In the data rows, 128 means zero.
The table, row by row:
[145, 108, 146, 110, 133, 137, 125, 118, 131, 138]
[82, 143, 134, 185, 127, 120, 127, 140, 86, 126]
[87, 146, 137, 172, 111, 116, 116, 130, 95, 128]
[79, 144, 134, 181, 118, 122, 129, 134, 87, 130]
[136, 104, 142, 104, 131, 137, 128, 115, 118, 143]
[86, 144, 134, 178, 124, 118, 129, 132, 92, 138]
[152, 106, 140, 110, 133, 145, 128, 106, 118, 148]
[194, 147, 71, 67, 125, 112, 137, 166, 236, 91]
[137, 191, 61, 124, 119, 85, 137, 191, 193, 81]
[79, 137, 137, 182, 120, 121, 119, 139, 91, 131]
[82, 141, 136, 178, 122, 121, 121, 139, 88, 127]
[142, 103, 139, 103, 136, 130, 120, 117, 112, 145]
[148, 98, 141, 113, 135, 140, 137, 102, 119, 141]
[78, 145, 139, 175, 120, 122, 123, 123, 87, 139]
[144, 103, 145, 114, 135, 144, 118, 101, 122, 147]
[147, 98, 138, 107, 136, 144, 131, 114, 115, 148]
[146, 104, 149, 107, 126, 151, 132, 103, 119, 135]
[146, 100, 147, 115, 135, 138, 136, 103, 120, 143]
[139, 96, 148, 102, 141, 143, 132, 103, 136, 144]
[141, 104, 144, 103, 135, 130, 119, 110, 112, 139]
[143, 104, 142, 116, 144, 147, 127, 106, 124, 146]
[189, 153, 61, 51, 131, 109, 151, 161, 230, 78]
[92, 147, 141, 176, 126, 119, 129, 135, 86, 121]
[143, 109, 143, 118, 132, 141, 116, 101, 124, 142]
[140, 100, 144, 116, 126, 142, 127, 108, 119, 138]
[81, 141, 131, 182, 125, 127, 127, 137, 87, 131]
[144, 113, 153, 119, 134, 147, 128, 116, 111, 148]
[87, 139, 141, 180, 114, 116, 130, 137, 88, 127]
[187, 158, 67, 51, 131, 118, 139, 166, 231, 79]
[141, 112, 145, 114, 134, 138, 132, 109, 117, 144]
[142, 105, 143, 111, 137, 135, 120, 105, 126, 146]
Each row is made from 2 hidden switches, each on (1) or off (0), listed from the one that spreads the rows most. Each one is on in under half of the rows of the table.
Further rows, each followed by whether each switch is on (1) or off (0), in that order:
[138, 102, 150, 112, 133, 146, 130, 103, 123, 151] 0 0
[84, 150, 143, 171, 116, 113, 123, 139, 96, 133] 0 1
[136, 197, 60, 131, 109, 95, 138, 181, 204, 73] 1 1
[192, 152, 68, 48, 140, 113, 145, 153, 232, 92] 1 0
[139, 103, 149, 103, 133, 145, 130, 101, 122, 139] 0 0
[204, 155, 76, 65, 127, 114, 141, 162, 240, 96] 1 0
[78, 149, 142, 184, 117, 125, 126, 141, 86, 129] 0 1
[208, 154, 73, 57, 126, 111, 138, 157, 224, 91] 1 0
[140, 104, 145, 112, 125, 140, 139, 118, 122, 136] 0 0
[79, 149, 136, 180, 122, 119, 121, 138, 78, 134] 0 1
[86, 150, 143, 179, 119, 126, 117, 127, 89, 128] 0 1
[84, 141, 133, 182, 122, 115, 117, 139, 88, 131] 0 1
[137, 100, 139, 117, 140, 147, 133, 111, 127, 139] 0 0
[129, 104, 138, 108, 140, 145, 127, 102, 114, 139] 0 0
[194, 149, 67, 58, 125, 114, 143, 163, 229, 79] 1 0
[149, 94, 144, 106, 136, 146, 111, 110, 116, 145] 0 0
[143, 108, 147, 113, 140, 152, 121, 104, 125, 145] 0 0
[80, 152, 128, 181, 125, 118, 125, 130, 91, 140] 0 1
[76, 135, 145, 183, 123, 113, 122, 139, 85, 143] 0 1
[84, 145, 146, 180, 119, 120, 112, 135, 91, 124] 0 1
[192, 152, 61, 61, 126, 119, 139, 165, 239, 83] 1 0
[81, 142, 141, 174, 118, 121, 132, 134, 90, 131] 0 1
[79, 139, 137, 184, 125, 109, 122, 130, 101, 124] 0 1
[137, 107, 138, 104, 130, 140, 126, 105, 121, 144] 0 0
[137, 93, 141, 111, 133, 144, 122, 110, 120, 135] 0 0
